(in the rows, 128 means zero)
Rotation paths and how fast each direction turns (degrees a step):
Each turn is a multiple of 5 degrees from 10 to 175, or 0.
Each row of a path follows its step; steps can be skipped.
path 1
step 5: [130 134 135 136 138 129 125 129 123 132 125 127 138 127 131 131 125 127
 124 122 123 126 137 129 119 128 113 123 120 128 126 128 132 119 125 135
 127 126 134 136 129 124 121 134 122]
step 7: [122 135 130 133 130 127 121 129 132 129 133 127 141 125 122 122 130 130
 123 133 136 122 134 131 119 126 123 129 131 120 120 124 129 133 121 123
 137 122 122 138 122 125 127 133 128]
step 9: [130 124 132 125 127 126 125 132 127 130 122 127 130 124 129 125 124 142
 117 136 129 126 144 132 128 139 124 125 134 124 128 131 131 131 124 117
 128 132 129 131 120 128 121 126 135]
step 14: [130 136 129 132 127 139 124 128 134 127 119 130 127 129 136 125 135 123
 130 130 136 125 128 129 132 125 123 123 120 125 126 118 129 129 118 132
 124 119 137 133 131 131 123 130 139]
step 16: [125 130 128 132 131 123 123 125 127 126 128 134 132 121 129 133 133 123
 127 133 142 124 143 125 137 131 120 132 137 124 133 124 124 122 124 133
 132 128 135 132 134 129 129 126 133]
step 23: [132 124 129 137 134 142 123 119 123 124 124 134 120 126 133 125 119 126
 123 120 136 132 131 126 121 132 119 128 134 122 126 120 130 137 129 128
 127 129 132 131 130 127 129 121 128]
step 26: [128 127 132 123 131 137 126 126 122 120 124 139 117 123 133 128 117 136
 127 121 136 128 130 124 128 130 132 121 130 129 131 131 122 123 131 129
 132 126 123 122 117 120 126 128 124]
Directions:
[128 127 126 127 128 130 127 131 125 128 128 127 127 126 127 126 126 128
 126 128 129 128 127 130 126 129 125 127 127 126 125 129 128 128 128 126
 129 129 127 126 125 126 127 131 125]
20
[129 128 127 127 127 126 128 126 130 126 129 126 130 127 128 131 129 125
 128 129 127 127 127 126 127 128 125 131 129 128 127 127 126 126 127 128
 131 127 129 128 131 127 126 131 126]
125
[127 125 126 129 130 127 127 127 125 129 128 128 127 126 129 127 130 128
 124 128 128 129 129 126 129 128 128 127 130 129 131 134 128 127 129 126
 131 128 129 129 129 127 127 127 129]
110
[127 130 128 128 127 128 130 129 128 129 125 127 132 127 126 126 128 129
 127 127 128 126 131 131 126 129 130 128 127 129 128 129 130 127 127 126
 128 129 129 130 131 128 128 132 131]
10
[127 126 125 128 126 131 127 126 128 126 127 130 127 127 129 124 129 128
 129 126 128 132 129 128 131 128 128 129 130 127 130 126 128 126 127 129
 128 131 127 129 128 129 130 131 127]
10
[130 127 128 128 128 126 127 129 125 126 128 131 127 130 127 130 130 127
 131 126 131 124 128 129 131 128 128 128 126 128 130 129 127 129 128 127
 127 127 128 129 126 130 127 132 128]
175
path 2
step 1: [131 125 127 124 125 128 128 125 134 131 127 136 127 123 124 138 130 126
 128 130 127 129 122 130 136 124 123 117 126 120 120 132 125 122 117 125
 125 136 130 118 136 135 124 134 138]
step 2: [128 117 132 122 132 121 129 129 123 127 128 130 124 126 125 126 129 122
 130 124 127 132 132 123 133 134 120 122 126 125 133 131 119 132 130 125
 129 145 127 128 129 118 134 120 119]
step 6: [132 123 135 135 126 117 124 128 122 124 128 129 139 123 134 126 117 122
 120 124 126 130 128 120 132 127 130 128 124 119 127 144 130 131 126 123
 131 131 130 130 127 128 128 136 130]
step 7: [126 128 125 125 126 124 124 130 129 127 112 142 131 124 130 125 124 125
 120 126 137 138 130 134 127 125 121 135 135 125 125 124 123 129 121 133
 121 128 134 124 128 126 134 122 127]
step 16: [121 139 128 122 127 122 129 122 129 126 132 132 127 122 120 133 125 127
 130 131 122 136 124 127 122 121 129 128 128 126 126 133 121 127 131 133
 130 135 137 134 139 121 120 141 130]
step 17: [133 127 123 127 122 120 118 122 128 128 134 134 124 133 126 126 123 131
 130 139 138 127 130 134 136 135 129 122 129 130 118 134 123 127 127 128
 124 134 122 130 127 118 133 130 119]
step 27: [134 133 124 121 133 127 124 136 127 129 128 126 129 128 120 123 122 134
 120 129 128 136 123 129 129 135 121 130 125 122 125 132 126 132 128 111
 133 132 140 125 127 125 138 127 128]
Directions:
[126 129 129 128 127 128 129 129 127 128 130 128 127 127 125 130 131 126
 129 128 127 130 127 129 127 131 128 126 126 129 131 130 127 126 130 124
 129 129 129 127 129 129 129 130 131]
100
[126 126 130 129 127 130 129 127 130 129 127 131 128 131 128 129 132 129
 129 129 129 130 127 128 126 127 130 129 129 127 127 128 127 127 125 129
 126 128 129 130 128 132 129 129 128]
175
path 3
step 0: [126 135 130 129 131 131 130 135 115 132 115 139 134 132 129 140 132 130
 120 126 129 129 133 130 135 135 129 124 122 120 127 131 125 130 132 125
 134 130 128 126 112 128 123 137 127]
step 10: [133 129 133 123 134 126 123 128 134 116 122 141 128 141 134 130 123 131
 127 120 131 129 139 127 126 121 132 126 129 133 132 118 128 131 124 118
 140 128 131 128 124 126 120 128 123]
step 15: [125 132 128 130 135 129 126 117 117 131 118 134 128 139 136 132 126 130
 125 118 129 128 136 123 134 127 127 130 125 128 125 133 131 130 131 138
 136 142 133 128 128 117 122 129 119]
step 16: [131 130 135 121 127 134 133 130 129 132 125 128 134 133 132 139 133 137
 122 138 123 127 129 128 140 132 137 127 127 133 134 139 134 141 121 130
 133 138 133 122 121 127 125 129 122]
step 22: [127 128 129 117 131 129 129 131 128 135 124 131 125 144 125 127 131 129
 131 118 133 124 128 113 128 121 128 132 119 128 130 125 117 138 127 123
 142 128 134 132 124 125 131 130 129]
step 23: [121 128 126 124 122 129 121 123 124 136 118 124 133 135 130 131 121 128
 129 122 132 125 141 128 137 122 131 128 118 123 124 131 134 137 129 128
 134 136 119 126 120 125 129 132 114]
step 24: [129 132 132 126 124 144 136 125 118 125 113 129 128 131 132 133 132 125
 126 138 124 123 126 127 134 124 132 123 129 129 134 128 129 137 129 131
 135 142 128 131 129 120 122 123 120]
Directions:
[128 130 129 129 132 126 128 126 128 126 126 130 129 127 128 129 128 129
 128 128 128 128 129 130 128 132 129 130 131 129 127 129 129 129 127 128
 130 129 129 130 129 128 125 131 132]
70
[126 129 128 129 130 126 127 130 126 129 130 131 128 129 131 129 127 129
 128 127 131 129 126 126 125 130 130 127 126 126 131 128 124 127 129 130
 127 128 128 130 128 126 128 128 128]
100
[125 129 125 128 128 127 127 130 130 128 123 129 127 127 127 129 127 126
 127 129 129 129 128 128 128 126 126 129 127 128 129 127 126 128 126 125
 131 127 125 131 127 129 128 129 129]
35
[130 126 127 126 130 126 129 126 126 129 127 130 127 130 127 129 128 127
 127 128 130 131 128 128 127 128 126 126 127 129 126 126 130 124 130 128
 131 127 130 126 128 130 127 129 127]
145
[130 128 128 126 128 128 125 126 128 126 128 129 127 128 127 128 126 127
 127 128 129 124 130 126 128 129 130 132 125 128 125 125 127 128 129 128
 129 126 125 127 129 128 128 127 129]
85
path 4
step 0: [122 126 134 129 122 132 127 123 120 128 120 129 125 142 127 133 130 122
 121 130 130 127 137 121 124 131 139 134 123 127 128 120 117 126 127 119
 129 128 122 131 127 124 126 131 132]
step 11: [128 122 126 129 122 122 134 116 130 127 131 137 136 120 133 124 130 118
 131 136 122 134 122 141 131 135 128 134 124 127 122 120 120 128 126 133
 127 126 130 133 133 129 129 131 128]
step 13: [128 138 132 128 134 135 119 123 128 133 129 127 131 129 121 129 132 131
 112 135 126 124 130 112 126 122 131 133 128 128 129 130 128 129 122 130
 129 128 119 123 134 130 138 127 130]
step 14: [134 122 128 129 128 121 134 127 123 114 127 118 132 121 126 120 128 130
 124 135 121 135 125 132 126 132 122 129 128 114 127 125 134 121 121 129
 129 121 131 131 126 122 133 124 126]
step 15: [133 115 128 125 122 134 122 130 132 124 122 131 125 133 138 132 128 123
 136 128 126 125 128 125 131 124 124 122 135 136 123 124 124 127 126 138
 131 131 126 138 125 121 116 129 128]
step 19: [135 129 123 135 125 121 120 128 129 131 123 126 123 126 135 114 129 120
 120 129 116 131 129 124 131 127 132 130 124 127 115 123 125 123 131 127
 128 130 134 135 124 131 132 128 123]
step 20: [129 126 131 122 118 135 130 118 123 124 129 135 119 131 129 128 134 120
 123 127 134 119 126 131 121 131 132 133 127 125 128 124 129 123 117 127
 136 135 121 125 131 118 122 129 133]
Directions:
[130 128 131 128 125 129 129 129 128 127 130 129 126 126 130 125 129 127
 129 127 130 128 129 129 127 129 129 129 128 131 126 129 128 131 127 128
 126 130 128 131 130 129 128 124 130]
85
[128 127 127 128 127 127 131 130 132 128 129 128 128 125 126 129 130 125
 128 130 131 128 129 130 127 126 126 128 128 125 131 128 128 126 129 129
 131 128 129 129 131 126 128 129 129]
115
[129 128 126 129 129 131 128 127 128 128 127 129 127 127 125 125 128 126
 126 130 125 129 130 129 127 125 130 130 124 126 128 128 130 128 127 125
 127 130 126 129 129 130 126 130 129]
55
path 5
step 5: [129 127 132 121 124 134 126 126 125 132 127 121 125 123 127 131 124 125
 134 125 123 126 135 128 132 127 126 131 127 120 124 129 122 136 128 123
 130 130 130 119 131 129 130 145 127]
step 6: [124 122 134 124 124 119 135 131 121 131 123 123 126 128 123 136 131 136
 133 131 123 133 133 123 120 132 123 133 129 128 133 130 135 131 122 128
 128 132 122 124 126 127 136 131 126]
step 7: [126 140 133 133 127 125 124 127 127 137 124 126 126 129 121 128 128 126
 139 126 128 120 121 121 129 130 125 126 127 125 128 133 132 128 120 125
 122 135 133 126 124 133 131 136 128]
step 9: [130 135 130 140 124 124 126 123 120 126 127 124 127 129 127 137 127 130
 131 128 126 129 127 127 127 131 128 118 132 134 130 123 133 123 128 118
 133 135 121 133 126 131 136 133 125]
step 14: [127 127 130 125 126 124 128 124 120 138 123 128 134 121 130 130 137 139
 133 124 130 126 122 128 128 124 124 123 130 124 131 130 129 125 123 119
 129 131 121 134 127 128 133 133 121]
step 18: [129 135 127 136 128 127 126 126 135 130 118 128 132 134 131 131 121 134
 132 130 127 130 130 130 125 134 127 133 127 131 131 138 126 133 134 132
 122 124 128 126 124 127 129 142 122]
step 20: [127 131 130 130 122 135 120 127 119 129 118 128 136 129 132 134 126 121
 131 129 126 130 134 124 122 130 125 120 129 128 128 126 118 131 127 138
 130 134 130 133 130 127 128 137 127]
Directions:
[129 127 126 130 128 127 126 128 127 130 129 126 130 125 125 130 126 129
 125 127 130 127 129 131 128 126 131 126 130 126 128 126 127 129 128 130
 129 127 126 130 129 128 129 130 129]
70
[127 130 128 127 130 125 129 131 130 130 129 128 130 127 128 126 129 132
 130 128 131 128 126 129 128 129 128 128 128 129 127 130 130 127 127 129
 124 127 130 129 128 125 129 129 127]
95
path 6
step 2: [130 130 134 118 125 130 125 110 128 128 129 128 128 134 123 127 118 127
 132 130 132 120 125 133 136 137 125 122 140 127 124 129 125 128 125 131
 133 126 135 125 132 121 136 130 129]
step 4: [131 130 117 125 130 126 136 128 117 125 131 126 118 127 131 124 128 126
 127 116 121 129 139 130 137 126 120 127 135 123 124 126 117 130 125 122
 136 122 129 122 130 127 133 128 127]
step 8: [128 121 124 134 126 115 128 127 120 127 136 121 126 132 132 131 126 124
 127 121 119 131 130 128 130 131 135 127 135 123 128 121 123 130 121 119
 137 128 130 125 138 127 128 117 136]
step 13: [124 127 122 131 129 123 138 131 124 123 131 124 117 131 140 133 123 123
 124 128 129 127 136 132 131 127 136 117 137 127 126 130 127 133 125 119
 138 123 134 126 127 121 130 124 130]
step 14: [126 125 129 118 122 129 126 123 129 125 125 125 128 122 130 128 127 139
 129 119 129 118 122 123 132 124 130 123 134 121 123 133 123 121 129 124
 135 118 127 119 135 120 125 139 132]
step 22: [127 126 133 129 130 121 129 119 126 128 136 123 125 125 137 129 131 136
 125 122 130 128 132 125 127 130 135 117 136 128 128 134 128 131 132 121
 136 118 140 129 142 127 133 125 127]
step 26: [123 126 129 124 130 128 133 132 119 126 144 127 120 123 126 127 124 127
 128 120 132 128 135 121 134 128 132 124 129 124 127 133 138 128 123 123
 139 113 130 123 130 126 127 133 130]
Directions:
[131 131 131 128 128 129 128 125 130 129 127 127 129 125 128 126 131 131
 127 127 128 127 130 130 131 131 126 127 128 126 130 128 127 129 129 129
 126 126 129 127 130 129 130 129 127]
145
[129 130 129 126 127 130 125 129 127 127 130 128 128 129 127 130 127 125
 129 127 129 127 133 131 127 126 128 128 126 127 129 128 126 132 129 128
 128 127 126 129 127 128 130 129 129]
130
[128 128 128 127 128 128 123 129 131 129 127 128 127 130 126 125 130 127
 129 126 125 128 127 128 127 129 130 130 128 128 126 126 124 128 129 129
 129 127 129 126 129 129 127 126 129]
110
[128 128 125 129 129 127 127 131 127 129 130 127 130 129 129 126 128 131
 126 130 127 130 130 129 129 127 128 126 129 129 130 129 126 129 129 128
 128 130 133 131 128 129 129 127 132]
155
[127 128 126 126 128 129 130 129 129 127 128 130 127 127 128 129 126 126
 129 125 128 128 127 130 128 132 124 128 130 129 130 128 127 127 128 128
 125 130 129 127 128 127 128 125 132]
170
